One turn moves every row onto another: examples first, then more rows asked
sol: [ -7.5 -22.6 -35.2   7.4  -8.7  12.0  -0.3   9.5   3.9 -21.1  -1.9   8.8
 -11.0  -4.8  23.1 -14.0   5.4  -0.7 -28.3 -13.3  -1.7   2.0  -2.3 -10.0
  -1.0  10.4 -26.0  13.2  -5.7  -3.1  26.3   5.7  18.9  -1.0  25.0]
Leko: [  8.9  -9.2 -28.1  11.6   2.6   8.7  11.8  -2.4   2.6 -26.1  -7.1   9.4
 -16.7  10.5  23.2 -28.7   4.8  -6.8 -29.1  -5.3 -24.9   2.4 -13.9 -11.0
 -13.9   4.3  -6.4  -7.0  12.3  17.8  24.0   1.9   1.8   4.1  21.2]
Zuk: [  0.6 -15.2 -15.1  17.5   0.2  11.2 -12.2 -12.8  -9.4  -7.2  -5.1   8.2
  -1.8  29.7  12.3 -14.2 -21.7 -28.1 -42.7   4.6  -7.7   4.0 -11.7 -48.0
 -10.2   1.5 -10.0 -16.1  16.6  19.1  28.9  12.8   9.6  -5.7  -2.7]
Reki: [ 11.1  -7.9 -18.5  24.5   2.5  -8.4 -16.3  -2.7  15.4 -31.9  22.0   7.3
   9.4  18.8  12.5  -6.2  -9.4 -23.5 -37.7  -1.5 -13.1   6.0 -12.8 -13.2
  -8.7   8.6  -8.5   2.5   3.8  -6.2  -0.7  26.7   5.6  -0.8  25.2]
nipod: [ -0.9 -24.3  -1.9  13.1  18.6  10.2 -18.4  -4.6   7.7 -19.4  -2.0  -1.1
  -7.7  24.3  13.8  -6.7  -5.6 -13.0 -36.0  18.1 -20.0   9.9  -1.9  -7.9
 -14.4  18.8 -11.1  10.3  11.7  -8.4  21.9  -2.5   8.6  -0.7  21.6]
Piti: [  8.6 -12.3 -32.0   4.4  -0.5  23.7   7.7 -17.4   7.1 -14.7  10.0  -8.8
   1.1   4.0  10.3  -6.0 -20.4  -9.6 -46.1  -2.1   1.6   6.9   2.6 -25.5
 -12.0   6.7  -4.3  -1.2  -9.9  13.3  23.0   4.0   3.5   3.5  -0.5]
sen: [  1.3  -9.0 -32.8  31.3 -11.9  -6.7  -7.0  -0.6  -2.3 -16.4 -21.1   8.8
 -14.1  12.8  19.4 -18.1  -8.2 -12.0 -34.7  -5.4 -20.2  15.8 -15.6 -19.5
   0.2  16.9 -25.6  -0.9  -6.6 -13.1   3.8  19.0  13.7  -5.0  10.1]
govug: [ -6.4 -14.5 -13.8  10.1   1.1   0.1  -5.7   7.8  -1.0  -8.7  -7.3  -1.5
  -8.7  12.6  18.3   2.2 -17.2 -19.9 -20.6   2.9 -11.2  -7.6 -15.1   6.9
   0.9  19.2 -14.2  13.6  -5.2  13.5   6.2  17.1  23.1   2.2  24.8]
Zav: [ -7.3  -4.1 -35.8  23.0  -2.1  24.9   8.6 -10.6  -3.5  -8.8  20.0   6.7
 -11.5  12.3   7.7 -13.7 -21.2 -11.1 -41.5  -6.5  -2.4   2.4  -2.4 -30.5
 -16.2   2.8 -14.2  -9.9   1.3  10.1  15.2  27.9   7.3   9.7  -1.4]
pesot: [-10.5 -23.4 -10.2  15.7  -5.9  21.0 -18.6  -5.9 -17.2  -6.2   1.3   1.1
   1.3  11.0  14.7  -2.0 -21.4 -23.8 -42.4  -7.0  11.1  13.2 -16.4 -39.0
 -12.8   8.9 -30.2  -7.3   7.8 -10.9  14.4   1.6  23.3 -12.4  13.3]
gegil: [ -1.0 -32.4 -21.2   6.4 -16.9   1.1 -16.1  -3.3  -0.2 -19.4  -3.6  11.5
  -2.2  23.6  27.3 -16.3  -4.6  -7.0 -44.3   7.6  -9.1  16.7   6.9 -13.0
 -16.3  14.4 -14.2   8.1  -1.1  -1.1   8.0  24.5  27.1   4.4  20.5]
dufo: [ -1.8 -18.2 -17.0  18.4   5.0  -4.1  -6.9  13.1  12.9 -26.3  25.2  20.7
   8.7  23.8  15.8  -1.8 -10.2  -7.9 -26.4   2.9   1.7   3.2  -9.5 -12.2
   8.7  14.2 -17.9  10.8  -1.8   2.9   9.9  16.8   7.7  -8.5  21.7]
tataf: [-12.5  -4.6 -23.7  29.3   2.6  16.0  -7.7  15.1   2.5 -26.2  -9.2  14.7
 -10.3  16.4  27.8 -26.7  -6.1 -15.6 -33.9  -9.6  -3.5   9.7  -9.5  -5.9
  15.4  -7.0 -16.9  -0.1  13.0  -3.1   6.5  -4.1  12.7  -7.8  25.3]
daza: [-11.6 -12.6 -14.0  32.0   5.5  11.5 -17.0  10.0  -9.2 -20.7   7.4   2.7
  -8.7  14.6  10.8 -11.8 -13.7 -26.0 -46.0 -14.0 -16.4  -9.5   1.8  -1.2
  -6.5  14.0 -25.1   4.9  27.3  -2.8  22.8  10.3  14.1  -8.8  27.1]
siper: [  7.0 -25.2 -25.4   2.8  -2.6  16.5  -1.6 -15.0   0.5  -7.3  -7.5  -4.4
  -3.2  16.2  19.8  -9.4 -26.1  -9.3 -39.6   9.5   7.3   7.4  -0.1 -40.8
 -10.2   8.8 -10.8  -9.5 -13.4  13.2  17.8   4.9  -0.3  -3.5  -1.7]
Bezaf: [ -9.6  -4.3 -34.8  18.7 -12.8 -16.6  -9.8   3.2  -3.9 -15.6   3.3   2.4
  -3.6  11.7  16.1  -1.2  -7.0 -14.0 -27.3   3.6 -22.5  -7.8 -16.0   3.8
   5.3   6.8  -4.8  -6.9  10.2   5.7  22.2   8.2  21.7  -3.7  19.6]
Feto: [ -6.5  -4.9 -19.7  20.2  21.3  32.0  -3.4   1.6   9.7 -16.9   2.8   5.7
 -16.0  14.7  12.7 -13.6 -17.5 -16.5 -36.8  -6.7   0.1  -2.6 -15.0 -41.9
  -4.4 -14.0 -23.5  -7.6   9.2   7.7  30.3   5.2   4.5  -7.3   6.1]
Fide: [ -5.1 -10.5 -28.4   5.9  -7.0  -3.1  -6.1   8.7  13.8 -22.4   3.1  12.3
 -20.5  25.7  23.4   1.7 -20.1  -7.8 -22.8  -0.4  -8.3   3.7 -14.0  -1.1
   8.6  10.8 -11.1   6.1   8.9  17.1  -1.4   6.4  16.7   2.2  21.6]
Zoka: [ -1.9 -15.9 -10.4  19.9   2.9  11.2 -13.3 -10.8  -8.3  -9.1  -7.1  10.3
   0.1  28.7  11.4 -15.1 -23.6 -25.3 -40.3   6.1  -8.6   5.6 -15.1 -48.9
 -13.8   2.9 -15.1 -12.2  20.4  16.4  28.8  12.8  13.4  -7.8   1.1]
Rados: [  7.0 -21.5 -28.3   4.8  -4.3  15.8   0.2 -14.9   1.7 -11.1  -8.7  -5.6
  -0.8  10.5  22.1 -14.7 -28.2  -4.6 -40.0   8.9   5.7   5.5   0.9 -38.4
 -15.4   8.3 -11.9 -11.0 -14.2  10.8  17.5   3.0   0.0  -3.7   2.5]
sedal: [ -2.3  -9.0 -12.3  10.6   7.5   4.1  -7.7   1.2  -1.1 -15.8   6.5   5.9
 -21.8  20.4  20.7   0.0 -14.3  -9.5 -24.4   1.4 -24.1  -2.0 -21.3  10.7
   3.2   6.6 -20.3 -13.8   0.4   1.7  -0.4   5.2  21.3  -1.2  27.3]
Divek: [ -5.3 -18.6 -11.1   4.0  -2.0  24.7 -16.6  -9.6   4.3 -16.8   5.6   5.9
  -3.0   2.7  16.4 -14.0  -9.7 -35.9 -47.5   3.9  10.0   5.2   2.5 -27.1
 -15.7 -12.5 -15.5 -10.4   3.2   2.5  20.5 -13.7   3.5  -6.5  10.0]
faf: [ -4.3  -6.9 -19.9  15.2  18.9  34.6  -0.8   1.3  10.1 -14.1   6.7   3.1
 -17.8  12.9  12.2 -13.5 -15.1 -18.5 -34.8  -7.2   3.9  -0.1 -13.8 -40.4
  -0.8 -13.7 -21.7  -9.2   7.0   6.9  25.5  -1.3   4.4  -5.8   4.3]
Vide: [-10.4 -22.2 -14.1  18.4  -2.7  23.5 -17.8  -7.8 -18.7  -1.3   4.5  -2.5
  -1.0  10.8  12.6  -2.9 -23.2 -24.4 -38.9  -8.9  10.5  12.9 -14.6 -38.3
  -7.3   9.3 -31.7 -10.1   6.0  -8.6  12.6   5.4  21.5 -10.7  10.8]
pir: [ -5.4 -19.6 -12.1   2.1  -5.1  23.6 -15.4  -9.5   2.8 -19.5   1.9   8.1
  -1.3   1.4  20.9 -12.4 -12.7 -30.7 -47.8   3.6  11.1   5.8   2.2 -25.7
 -19.8  -7.8 -18.3  -9.0  -0.2   2.9  21.7 -16.5   1.3  -8.5  13.2]
nuvo: [  4.5  -9.8 -11.9  32.2 -12.8   0.9 -13.9  -3.4 -16.5  -9.6 -18.6   9.2
 -14.0  19.2  24.6 -13.6 -18.5 -19.5 -34.2  -1.4 -20.9   7.6  -4.6 -12.2
  -3.7  20.2 -28.1  -5.1  -0.4 -16.2   2.7  14.8  13.7   0.0  17.3]
kegog: [ -2.5 -32.4 -11.2  -2.2  -2.0  19.4 -16.7 -22.1 -15.0 -13.4   2.3   5.4
   4.6   8.3   4.8   1.3 -13.6 -24.4 -41.2 -10.8   2.5  10.2 -14.7 -30.3
  -9.4  15.9 -16.6 -12.4   5.9  -6.3  18.2   5.0  24.7  -5.4   5.2]
Tabeb: [ 13.6 -10.5 -28.8  21.9   1.0   7.3  -2.5   0.0 -11.1 -23.5  -5.7  -5.0
 -13.4  32.3  22.2 -11.2 -21.3   2.3 -41.3 -22.1 -20.2   3.2 -12.7 -19.7
   0.1  17.9 -12.7  -6.4  22.9   3.7  12.9  19.3  19.4  -2.8  21.0]
Kuni: [-13.2  -9.0 -27.1  18.5  14.9  31.6  -6.8  -5.8   1.1 -15.3  19.4   7.2
  -9.7  18.2   6.8  -3.6 -14.1 -12.4 -29.6  -8.1  -2.2   1.5 -11.9 -36.2
  -1.2  -7.2 -15.5 -10.8  19.8  -0.1  33.5  16.4  15.2   3.5   2.0]
Beto: [ -7.9  -4.8 -37.8  25.7  -5.8  20.9   0.6  -4.0  -6.1  -9.4   4.4  -1.6
  -5.8   1.0  16.8 -24.6 -19.4 -12.7 -45.5 -10.2   5.1  -1.4  -5.9 -36.1
 -16.7  -8.6 -23.1 -14.6  -6.7   1.2  13.4  24.7  12.2  -2.9   6.7]
Vap: [ -8.6  -6.6 -37.9  24.0  -8.9  18.8  -3.6  -8.3  -9.3  -5.4   6.9  -2.1
  -3.8  -0.6  14.8 -24.0 -16.0 -19.5 -43.7 -10.9   6.6   4.1  -4.3 -35.5
 -13.9  -7.4 -24.2 -14.6  -7.0   2.3  13.7  23.4  14.1  -2.6   4.7]
tute: [  3.4  -3.4 -15.5   4.4  -1.4  -8.7 -26.3  -5.6   4.7 -24.9  -5.6   7.3
  -5.8  22.4  19.0  -6.9 -14.2 -17.9 -34.3  -3.1 -17.4 -12.5  -2.4   4.3
   9.2  -0.4  -2.3   0.2   6.6   5.6  13.0  13.1  29.8   3.1  21.1]
pali: [ 16.3  -6.5 -17.8  10.3  -5.8   1.0 -13.1   3.1  -2.1 -34.5  10.7  11.4
  11.9  13.3  26.1 -12.2 -14.1 -27.7 -22.2 -21.4  -7.8 -18.6  -7.5 -10.7
   2.9  11.4  -4.6  -5.6   4.3   3.7  19.8  14.7   9.4   1.4  29.9]
lekiv: [ -0.4   4.2 -25.1  11.3  -6.2  -8.1 -16.4  -5.5  11.9 -21.3   0.0   1.0
 -12.1   8.8  18.7  -1.0   0.0 -25.0 -28.8  -0.5 -20.7   9.4 -18.7   2.6
  -9.8  -0.6  -7.3   8.3   1.5   0.3   7.7  12.2  22.0   8.1  23.4]
legel: [ 13.2 -13.1 -11.8  25.8  -4.2   5.6  -1.2  11.0   1.2 -17.3 -20.0   2.0
  -3.3  27.5  29.1  -7.8 -13.9 -18.1 -36.7  11.9 -28.5   1.9  -5.8 -13.0
   9.7   4.6 -10.2  -2.2   9.1   8.6  32.8  -4.6  10.3 -10.9  13.9]
Lipuz: [ -5.2 -24.4 -17.1  -3.6  -3.1  29.3  -5.3 -17.0  -4.8 -19.1   9.2   5.5
   5.2  -1.7  12.1 -10.9 -13.3 -28.5 -49.7 -10.2  13.4   9.0   0.5 -12.9
 -15.3   4.0 -11.5  -6.3  -3.5  11.4  10.3  -2.9   9.2  -1.9  11.8]
tif: [  8.5 -25.6 -20.1  18.3  -5.2   5.4   1.3  14.4  15.5 -22.3 -25.0   0.4
  -6.1  18.4  31.1 -11.3 -10.8 -25.0 -31.7  18.3 -21.0   4.7  -1.5 -11.4
  -2.1   4.7 -12.4   5.0   0.0  11.8  21.1   9.1   3.6  -8.0  10.7]
defo: [  6.0  -8.7 -15.9  15.7  -4.3 -11.0  -3.5   3.2  -2.0 -20.4  21.9  21.7
  15.7  14.5  19.9 -12.0   5.9 -13.3 -19.2   8.2 -14.5   3.0 -15.7 -11.0
  -3.1   7.8 -11.5  -4.8  -5.1   1.0  27.7  11.7  14.0  -4.4  19.2]
tal: [ 18.8 -10.0  -9.6   4.8  -2.1   5.5  -2.3   2.6  -4.8 -26.2  18.0  19.7
   0.0  22.6  31.2  -9.8  -8.7  -7.7 -14.0 -12.4  -9.8   1.3 -20.1 -13.7
   0.9  14.1 -17.1 -13.0  -7.4  -3.2   8.2  10.7  17.8   2.0  26.9]
pase: [ -7.2 -30.7  -7.7   6.8   5.1  23.7  -8.9 -10.4  -7.4 -13.5   9.6  16.4
  -2.4  23.2   6.8  -5.1 -15.4 -29.5 -33.2   3.3 -10.8   2.7 -13.6 -33.8
 -10.5   3.6 -16.4 -18.5  23.8  14.0  30.5  13.3  19.2  -3.4   0.9]
vero: [ -7.7 -11.0 -18.0  22.2   2.8  17.2 -21.1   8.7   6.4 -27.6 -16.5   2.3
  -6.4  10.3  31.1 -18.5  -8.7 -22.7 -28.1  -3.2   2.0   5.4   4.3  -3.7
   7.0  -5.8 -14.8   7.0   9.1 -18.1   7.2   1.4  11.3  -0.7  27.1]
bab: [ 14.2 -15.4 -13.1  20.9  10.9   5.0  -3.0   4.4   5.4 -25.2  11.7  -4.4
   8.3  11.9  16.6  -2.0 -20.0 -26.1 -19.0  -5.5 -14.4  -8.5 -19.3  -9.3
  -5.7  25.2 -11.4   0.7  -0.4   4.0   7.3  17.6  -3.5  -1.8  31.2]

Fide moves to Bezaf
Piti moves to Zav
Now these:
dufo moves to defo
Feto moves to Zoka
Vap moves to faf
daza moves to nipod
vero moves to tif

